In the data rows, the value 128 means zero.
Some points, one per row:
[101 148  66  84 218 243 163 146 177 168 176 182 151 169 105 136 189 124  14 156]
[160  93 183 133 111  93 102 139 160 136  91 127 126 123 118 109 151 133 160 117]
[141 148 106 124 145 170 156 138 145 135 162 109 128 119 124 141 116 109 142 131]
[ 94 119 128 115 195 132 105 116 173 145 128 186 139 194 106  97 205 164  29 117]
[131 142  93 119 117 136 156 100 101 116 147 135 114 128 167 140 103 128 152 113]
[124 130 125 111 154 130 109 113 149 131 112 185 112 156 121 121 184 159  70 142]
[ 74 145  84 125 185 165 150 103 114 125 181 156 134 185 147 111 145 158  47  96]
[104 150 102 116 100 185 160 107  80 121 170 116 140 112 183 143  74  98 129 129]
[182  80 209 143  73  81  94 177 176 132  78  67 134  66  96 113 111  86 225 151]
[160 145 121 113 116 170 161 120 119 138 146 100 137 100 163 154  89  95 171 133]
[166  91 177 144  49  87 127 148 116 121 107  66 128  73 135 122  83  89 236 125]
[126 137 130 143  92 115 141 136  95 106 133  95 106  81 152 140  79 102 184 114]
[127 153  76 100 147 214 183 124 131 148 177 116 134 128 154 155 114 107 106 143]
[165 116 162 143 116 145 109 170 169 161 105  71 164  72  92 133  90  59 178 173]
[115 171  47  97 145 237 183 119 110 158 204 105 145 125 161 160  78  85 102 145]
[125 118 125 114 168 164 122 150 178 146 122 171 133 145  91 125 190 129  66 160]
[123 130 128 113 128 143 129 129 118 112 120 159 123 141 133 131 151 142 110 128]
[200 120 145 133  65 146 146 135 131 152 133  33 146  58 143 148  41  60 253 147]
[113 187  36 106 146 217 183  71  69 136 201 124 145 135 198 161  73 110 113 122]
[108 152  84 128 133 180 163 109  95 123 167 118 137 137 155 138  92 120 112 107]
[154 123 130  92 190 209  94 174 229 184 116 150 185 126  48 132 200  86  70 221]
[109 147  95 102 146 178 147 102 112 124 145 168 113 162 151 134 153 153  82 131]
[108 153  87 121 166 162 149 119 115 128 154 169 125 161 140 134 146 152  82 121]
[153 111 153 157  64 133 117 172 106 122 123  51 126  56 131 151  64  75 220 153]
[115 155  66 143 133 135 153 106  95 109 167 117 108 138 164 149  94 133 135 103]
[120 147 103 106 150 166 134 131 133 137 140 159 136 151 132 126 146 122  88 158]
[120 165  71 110 139 195 191 104 107 134 175 127 125 130 174 150 101 119 119 115]
16 more points follow, each with its number after it:
[138  97 197 149  93  61  95 141 130 110  81 110 130 108 110 112 125 136 167 126] 0
[135 137 106 135  61 140 166 113  50  99 155  82  96  81 190 152  56 117 193 111] 1
[131 130 114 119 120 145 147 127 120 119 159 111 110 119 145 138 120 130 148 119] 2
[ 75 126 130 115 175 111  99 107 139 130 107 206 127 195 108  99 205 193  32 123] 3
[130 102 180 153  91  45 109 138 126  96  76 144  95 128 116 114 160 165 159 110] 4
[103 131 140 131 131  82 122 116 115 117 122 134 121 140 137 108 120 145 132  88] 5
[123 146  85  85 184 215 139 139 172 167 153 175 140 155 103 138 181 119  62 175] 6
[120 168  52 143 127 152 184 100  66 113 186  94 110 118 179 154  38 112 158  95] 7
[169  91 170 135  87  77  95 148 146 106  72 129 109  99 104 115 159 139 180 145] 8
[112 175  32  98 161 223 200  72  84 140 209 145 139 161 208 162  80 124  88 101] 9
[ 88 152 112 137 140 113 128  97  95 122 138 156 130 145 150 119 111 145 101 105] 10
[113 138 123 105 186 156 126 145 184 162 126 152 153 148  77 133 174 120  57 163] 11
[125 153  85 131  75 168 192  78  54 100 181  92  88  95 214 160  59 126 175  99] 12
[158 128 116 123 120 176 134 151 142 140 149  86 146  91 126 140 103  81 150 161] 13
[122 117 177 146 121  71 104 115 126 118 119 124 149 150 129  93 121 144 129  90] 14
[ 73 159  91 106 188 153 146  72 102 131 171 186 150 194 151 122 152 165  20  88] 15
Which of these numbered points is nearest to each point below, ignoring the 3 directions in which the first points spread most? Its number follows each.
[137 112 150 135  97 115 101 135 122 129 107 123 128 111 129 126 118 120 149 142] > 3
[136  76 214 170  57   0  82 144  99  84  60 109 101 103 114 104 127 159 193  91] > 0
[103 137 115 108 172 173 129 111 132 150 147 164 160 166 133 117 151 128  58 124] > 15
[147 122 129 100 150 206 111 170 182 165 114 118 164 101  88 142 160  81  94 205] > 1
[130 107 179 143 122  69  94 133 141 121  93 137 141 140 104 107 157 151 117 115] > 0
[146 100 154 127 144  99  89 148 154 126 101 145 130 144  89 106 175 143 126 141] > 13
[108 116 168 133 136  90  88 132 140 133 102 149 138 147  96 103 139 142 108 111] > 10
[ 80 128 159 147 121  27 115  60  69  97 125 162 133 188 176  93 110 184 114  35] > 14
Here are 16 other points, each followed by its number:
[167  86 192 135  95  87  81 187 190 141  74 106 131  87  68 114 168 118 183 169] 0
[ 92 108 156 141 138  84  98 129 131 115  97 158 116 173 110  87 166 167  90 106] 1
[113 171  61 112 159 169 160  98 110 128 172 155 124 170 159 140 124 138  87 108] 2
[130  94 182 134 104  59  77 156 147 105  65 126 109 111  88 107 151 129 148 150] 3
[ 73 153 101 121 189 101 124  66 105 125 126 227 128 232 147 104 186 207   8  77] 4
[168 142 129 132 114 126 140 123 128 132 144 103 141 109 149 145  91 105 172 115] 5
[144 111 146 137 118 100 108 139 147 110 117 124 116 122 107 130 147 142 147 133] 6
[ 98 128 105 149 101 117 134 121  88  96 125 112  92 113 144 128 114 149 146 132] 7
[ 94 180  64 125 164 171 171  80  91 146 204 130 144 158 180 147  67 121  87  92] 8
[153 106 155 119 154 155  99 180 194 172 102 119 179 117  52 109 170  91 107 186] 9
[108 153 121 125 165  97 117 102 123 123 114 184 121 165 133 124 162 165  70 124] 10
[148 118 133 123 134 158 114 150 167 149 115 121 134 109  93 136 157 118 122 164] 11
[142  98 147 149  62  79 128 143 102  81 116  94  78  92 155 140 112 142 211 107] 12
[168 132 150 124 156 130 118 138 168 156 119 120 163 129  97 135 120 114 132 138] 13
[ 64 102 169 178  89   3 101 107  57  58  83 138  61 143 143  82 124 205 129  62] 14
[132 141  97 134 126 148 145 129 125 132 134 105 125 111 132 147 109 107 144 141] 15
Which of these numbered points is nearest to each point below, ignoring the 3 directions in which the first points spread most? Its number follows each.
[102 112 114 144 140 120  94 141 131 123 108 142 116 140  98 112 162 142  94 158] > 7
[167  91 159 135  99 106 114 165 155 118 104  96 118  93 105 125 142 113 195 150] > 12
[113 150  90 103 146 166 141 109 113 123 153 180 128 162 145 137 162 153  62 130] > 11
[121 139 138 119 169 140 110 124 160 138 118 167 152 170  89 131 172 137  61 137] > 4
[154  82 189 131 124  86  81 165 176 145  80 112 160 114  71 102 161 104 136 164] > 9
[141 127 135 157  52  90 158 123  72  85 125  77  97  88 191 139  52 125 227  87] > 0
[128 185  23  77 191 255 197  96 135 177 227 139 171 152 170 170 111  86  68 151] > 5
[144 109 167 135 136 110 100 155 188 146 104 126 163 117  77 105 161 106 123 149] > 9
